[[ 15  40   0 -52 -54   4  44   0 -41]
 [-13 -48  27  12  13  23 -48  23   4]
 [ 16  24   5 -38 -37   6  27   4 -30]
 [  2  20 -13  -4 -10  -8  19 -11   3]]
|
[[ 40   0 -52 -54   4  44   0 -41  15]
 [-48  27  12  13  23 -48  23   4 -13]
 [ 24   5 -38 -37   6  27   4 -30  16]
 [ 20 -13  -4 -10  -8  19 -11   3   2]]

[[ 11 -15  40 -24  -1  39 -21  34]
 [ -2  -8  33  -6 -18  37 -21  44]
 [  8  14 -23  -1  14 -13  19 -16]
 [ 16   7 -22  19  -2 -16 -13 -20]
 [ 14  39 -10 -14  39   6  20  -4]
 [ -6 -42  38   5 -49  51 -61  39]
 [ 11  22 -10  10  28  -2  26  -2]]
|
[[-15  40 -24  -1  39 -21  34  11]
 [ -8  33  -6 -18  37 -21  44  -2]
 [ 14 -23  -1  14 -13  19 -16   8]
 [  7 -22  19  -2 -16 -13 -20  16]
 [ 39 -10 -14  39   6  20  -4  14]
 [-42  38   5 -49  51 -61  39  -6]
 [ 22 -10  10  28  -2  26  -2  11]]

[[ -4  12  11   6  24 -12 -11   3]
 [ -7  12  24  10  18 -11  11   4]
 [-40  12   5  15 -11  24  14   4]
 [ -7  -6 -25  11  -8 -11 -52 -13]
 [ -9 -21 -26  10   1 -11 -32  13]
 [ -7  29  10  10   7 -12 -11   4]]
|
[[ 12  11   6  24 -12 -11   3  -4]
 [ 12  24  10  18 -11  11   4  -7]
 [ 12   5  15 -11  24  14   4 -40]
 [ -6 -25  11  -8 -11 -52 -13  -7]
 [-21 -26  10   1 -11 -32  13  -9]
 [ 29  10  10   7 -12 -11   4  -7]]

[[-28 -10  -3   0  -2]
 [-37 -39   6   1  11]
 [ 19  10  -5   3  -2]
 [ 28  68 -31   6 -36]
 [ -9 -58  21   2  26]
 [-17  30 -17  -6 -18]
 [-19 -58  14   6  24]
 [  8 -25   9   4  15]]
|
[[-10  -3   0  -2 -28]
 [-39   6   1  11 -37]
 [ 10  -5   3  -2  19]
 [ 68 -31   6 -36  28]
 [-58  21   2  26  -9]
 [ 30 -17  -6 -18 -17]
 [-58  14   6  24 -19]
 [-25   9   4  15   8]]

[[ 22  15  55  22  36 -18]
 [-12  32 -22 -12 -26  66]
 [ -9 -27  48  -9 -27 -49]
 [ 26  41   0  26  29  51]
 [ 19   0 -31  19  49  49]
 [ 49  -7  -7  49  -8   3]
 [ 24  -9 -23  24  38  35]
 [-12 -33  10 -12  -3 -65]
 [ 28 -16  21  28  50  33]
 [-69  -4 -12 -69   4  -3]]
|
[[ 15  55  22  36 -18  22]
 [ 32 -22 -12 -26  66 -12]
 [-27  48  -9 -27 -49  -9]
 [ 41   0  26  29  51  26]
 [  0 -31  19  49  49  19]
 [ -7  -7  49  -8   3  49]
 [ -9 -23  24  38  35  24]
 [-33  10 -12  -3 -65 -12]
 [-16  21  28  50  33  28]
 [ -4 -12 -69   4  -3 -69]]

[[ -7   1]
 [-21  20]
 [-61  69]
 [-31   3]
 [-32   1]
 [  8   6]
 [-29  -7]
 [ -3  -6]
 [ -2  24]
 [-35  40]
 [ -7  23]]
|
[[  1  -7]
 [ 20 -21]
 [ 69 -61]
 [  3 -31]
 [  1 -32]
 [  6   8]
 [ -7 -29]
 [ -6  -3]
 [ 24  -2]
 [ 40 -35]
 [ 23  -7]]
---
[[-17  -7 -14  -2]
 [ -8  -3  18   3]
 [-53   4  63   5]
 [-28   7  -5  -2]]
|
[[ -8  -3  18]
 [-53   4  63]]

[[-42  46 -26  30]
 [ -5  -6  10  21]
 [ 12 -39 -68   1]]
|
[[ -5  -6  10]
 [ 12 -39 -68]]

[[-11  -7  -7  16]
 [-21 -40 -66  35]
 [-14 -29 -21  25]
 [  9  33   8 -18]]
|
[[-21 -40 -66]
 [-14 -29 -21]]

[[ -5   1   6]
 [ -5   8 -15]
 [-55  41  -8]
 [ -5   0  10]]
|
[[ -5   8 -15]
 [-55  41  -8]]

[[ 65  15 -11]
 [-23 -27 -26]
 [  5  -1  32]]
|
[[-23 -27 -26]
 [  5  -1  32]]

[[-47  56  33 -27  43]
 [ 33 -29  27 -49  11]
 [  7 -12  38   6  53]
 [ 13 -48  11  10  54]]
|
[[ 33 -29  27]
 [  7 -12  38]]
---
[[ -8  -2]
 [-29  -5]
 [-64  10]
 [-50  -7]]
|
[-8 -5]

[[ 18  13 -33   1]
 [ 31  -3 -51 -14]
 [  1 -18 -20  -2]]
|
[ 18  -3 -20]

[[ 62 -28  59   0]
 [ 20  39 -41  41]
 [ 36 -17  34   0]
 [ -1 -17   0 -20]
 [-12 -67 -18  41]]
|
[ 62  39  34 -20]

[[-32   4  61   7]
 [ 37  15  15 -20]
 [ 30   1 -38  59]]
|
[-32  15 -38]

[[-49 -32]
 [-51 -39]
 [-53 -37]
 [-53 -40]]
|
[-49 -39]

[[ 24  37]
 [ 33  -3]
 [-51  30]]
|
[24 -3]

[[-5  7 -6  7]
 [ 0  2  8 -5]
 [ 5 -5  4  2]
 [-2 29 51 55]]
|
[-5  2  4 55]

[[ 30  23  19 -10]
 [ -9 -30   0  29]
 [-29   7   3 -10]
 [-22   3 -11  -2]
 [-15 -57  -7  -7]]
|
[ 30 -30   3  -2]

[[ 24 -18 -36]
 [ -4 -54 -13]
 [-52  16 -28]
 [-41  45 -31]
 [  0 -57 -12]]
|
[ 24 -54 -28]
---
[[ 35 -29   1]
 [-10 -48  48]
 [-53 -35  34]
 [-38 -54  58]
 [ 33  25 -42]
 [-14  -8 -10]
 [ 24  63 -62]]
|
[[-10 -48  48]
 [-38 -54  58]
 [-14  -8 -10]]

[[-47 -35]
 [-28 -58]
 [-43 -34]
 [ 21  -9]]
|
[[-28 -58]
 [ 21  -9]]

[[-23 -60 -68   5 -45 -61  19  -9 -31]
 [-47 -18  24 -46  28 -38  -7 -44 -56]]
|
[[-47 -18  24 -46  28 -38  -7 -44 -56]]

[[  4  35   2  30  26   6  38  -3]
 [  2  -1  -5   0  -2   4  -9   3]
 [  2   0  -2   2  -4 -25 -53 -26]]
|
[[ 2 -1 -5  0 -2  4 -9  3]]

[[ 17  42  26 -20  -4 -29   9 -13]
 [ -5  11  11 -38  30  23  14   9]
 [-19   8  20 -14   2   5 -20  11]
 [ 26  -5  -1  -8 -23 -13  28 -24]
 [ -5   6  18 -19  13   8   1  13]
 [-20 -21 -10   6  29   1 -16  50]
 [-34   4  54 -20  48 -14   9  36]
 [  1 -33 -35 -22 -11   7  25 -23]
 [ -4 -20 -27 -11   7  -6  28 -25]
 [  0 -28 -25 -34  -7 -10  33 -26]
 [-31  -3   9 -32  32  19  -5  20]]
|
[[ -5  11  11 -38  30  23  14   9]
 [ 26  -5  -1  -8 -23 -13  28 -24]
 [-20 -21 -10   6  29   1 -16  50]
 [  1 -33 -35 -22 -11   7  25 -23]
 [  0 -28 -25 -34  -7 -10  33 -26]]

[[ 16 -15 -23   9  61  56]
 [ 19  28   4  19  50  56]
 [  4  14 -18  -1 -13 -23]
 [-15  44 -37 -13  28  35]
 [-48 -55 -22 -48  -8  -8]
 [ 44  15  33  48 -12  -5]
 [-33  24 -43 -37  24  27]
 [ 12  24 -42  12  -7 -12]
 [ 13   1 -18  15   0   3]]
|
[[ 19  28   4  19  50  56]
 [-15  44 -37 -13  28  35]
 [ 44  15  33  48 -12  -5]
 [ 12  24 -42  12  -7 -12]]

[[ 10  23 -20  -9  38 -16 -14   4  14]
 [  6  -4 -14  16  14  -2 -16  14  -6]
 [-41 -64  17   2 -55  -5  59 -15 -49]
 [ 10 -18  14  -8  -3   5  20  29  -7]
 [-25 -38  13  14 -41  16 -11  11  -7]
 [ 18  26 -15  20  15  10  -6  -4  14]]
|
[[  6  -4 -14  16  14  -2 -16  14  -6]
 [ 10 -18  14  -8  -3   5  20  29  -7]
 [ 18  26 -15  20  15  10  -6  -4  14]]
